[[145 101 152]
 [110 154 103]
 [113 152 103]]
=>
[[152 103 103]
 [101 154 152]
 [145 110 113]]

[[119 152 121 107 132 112 112 123 134 141 107 107 134]
 [120 150 130 138 100 143 108 137 150 134 117 156 133]]
=>
[[134 133]
 [107 156]
 [107 117]
 [141 134]
 [134 150]
 [123 137]
 [112 108]
 [112 143]
 [132 100]
 [107 138]
 [121 130]
 [152 150]
 [119 120]]

[[117 131 134 136 129 122 120 140 126 139]
 [137 120 153 135 116 125 146 122 116 142]
 [107 157 123 109 142 106 125 133 147 112]
 [116 134 144 112 129 119 129 122 135 126]
 [110 134 126 154 102 126 125 128 116 135]
 [138 134 126 142 112 156 125 116 117 146]
 [124 129 128 114 138 131 111 144 138 114]
 [120 121 118 125 124 144 135 127 140 137]
 [122 113 131 110 114 109 133  98  99 136]]
=>
[[139 142 112 126 135 146 114 137 136]
 [126 116 147 135 116 117 138 140  99]
 [140 122 133 122 128 116 144 127  98]
 [120 146 125 129 125 125 111 135 133]
 [122 125 106 119 126 156 131 144 109]
 [129 116 142 129 102 112 138 124 114]
 [136 135 109 112 154 142 114 125 110]
 [134 153 123 144 126 126 128 118 131]
 [131 120 157 134 134 134 129 121 113]
 [117 137 107 116 110 138 124 120 122]]

[[135 121 115]
 [152 107 107]
 [132 127 153]]
=>
[[115 107 153]
 [121 107 127]
 [135 152 132]]

[[153 136 115 132]
 [153 134 107 132]
 [114 115 144 127]
 [115 135 137 137]
 [126 138 132 128]]
=>
[[132 132 127 137 128]
 [115 107 144 137 132]
 [136 134 115 135 138]
 [153 153 114 115 126]]

[[132 126 131 133 128 118 122 115 131 126 125]
 [144 128 101 125 128 118 105 118 126 131 133]
 [133 126 130 133 125 117 123 113 132 124 127]]
=>
[[125 133 127]
 [126 131 124]
 [131 126 132]
 [115 118 113]
 [122 105 123]
 [118 118 117]
 [128 128 125]
 [133 125 133]
 [131 101 130]
 [126 128 126]
 [132 144 133]]
---
[[154 154 154 154 154 153 154 154 154]
 [140 140 140 140 140 141 140 140 140]
 [155 155 155 155 155 156 155 155 155]
 [150 150 150 150 150 151 151 150 150]
 [153 153 153 153 153 153 153 153 153]
 [126 127 126 126 126 126 127 127 126]
 [135 135 135 135 135 136 135 135 135]
 [153 152 153 152 153 153 153 153 152]
 [125 125 126 126 126 127 126 126 125]]
=>
[[154 154 154 154 154 153 154 154 154]
 [155 155 155 155 155 156 155 155 155]
 [153 153 153 153 153 153 153 153 153]
 [135 135 135 135 135 136 135 135 135]
 [125 125 126 126 126 127 126 126 125]]

[[130 147 147]
 [109 105 106]
 [151 131 131]
 [129 117 116]
 [135 143 143]
 [126 134 136]
 [134 124 125]
 [117 124 128]
 [134 127 126]]
=>
[[130 147 147]
 [151 131 131]
 [135 143 143]
 [134 124 125]
 [134 127 126]]

[[122 133 122 129 139 130 142]
 [142 131 117  98 138 139 131]
 [125 126 124 129 132 127 127]
 [130 128 127 124 129 130 128]
 [132 129 125 119 131 132 129]
 [129 128 127 125 129 130 128]
 [128 127 129 127 127 128 127]
 [131 129 125 122 130 131 129]
 [130 127 129 128 126 128 126]
 [133 124 132 128 119 127 118]
 [128 130 128 128 131 128 126]]
=>
[[122 133 122 129 139 130 142]
 [125 126 124 129 132 127 127]
 [132 129 125 119 131 132 129]
 [128 127 129 127 127 128 127]
 [130 127 129 128 126 128 126]
 [128 130 128 128 131 128 126]]

[[122 117 125 136 143 126 142 138 127 128 111 133 137 116]
 [117 148 100 134 122 109 109 136 124 127 109 146 153 129]]
=>
[[122 117 125 136 143 126 142 138 127 128 111 133 137 116]]

[[125 116 100]
 [152 140 118]
 [130 152 111]
 [134 154 116]]
=>
[[125 116 100]
 [130 152 111]]

[[112 111 132 125 151 130]
 [135 120 130 122 120 124]
 [142 111 116 120 126 114]
 [110 112 130 124 153 134]]
=>
[[112 111 132 125 151 130]
 [142 111 116 120 126 114]]
---
[[129 151 125 122]
 [127 120 127 119]
 [130 128 128 109]]
=>
[[127 120 127]
 [130 128 128]]

[[138 129 132 105 109]
 [129 122 132 140 154]
 [118 102 124 125  99]
 [142 119 128 131 124]]
=>
[[129 122 132]
 [118 102 124]]

[[126 121 134 129]
 [127 130 151 128]
 [127 129 141 127]
 [125 127 152 127]]
=>
[[127 130 151]
 [127 129 141]]

[[128 154 138]
 [146 122 117]
 [139 147 135]
 [153 116 101]
 [114 148 147]]
=>
[[146 122 117]
 [139 147 135]]

[[124 151 124 127]
 [135 123 140 119]
 [130 111 123 128]
 [131 116 123 123]
 [122 138 125 129]]
=>
[[135 123 140]
 [130 111 123]]

[[117 143 118 129 127]
 [124 150 128 127 133]
 [123 125 123 127 121]
 [127 143 137 127 124]
 [125 142 124 127 146]]
=>
[[124 150 128]
 [123 125 123]]

[[126 113 130 125 149]
 [126 112 130 130 149]
 [127 113 130 128 149]
 [127 113 130 133 149]
 [127 113 130 125 149]]
=>
[[126 112 130]
 [127 113 130]]

[[138 156 157]
 [133 133 142]
 [109 128 122]]
=>
[[133 133 142]
 [109 128 122]]
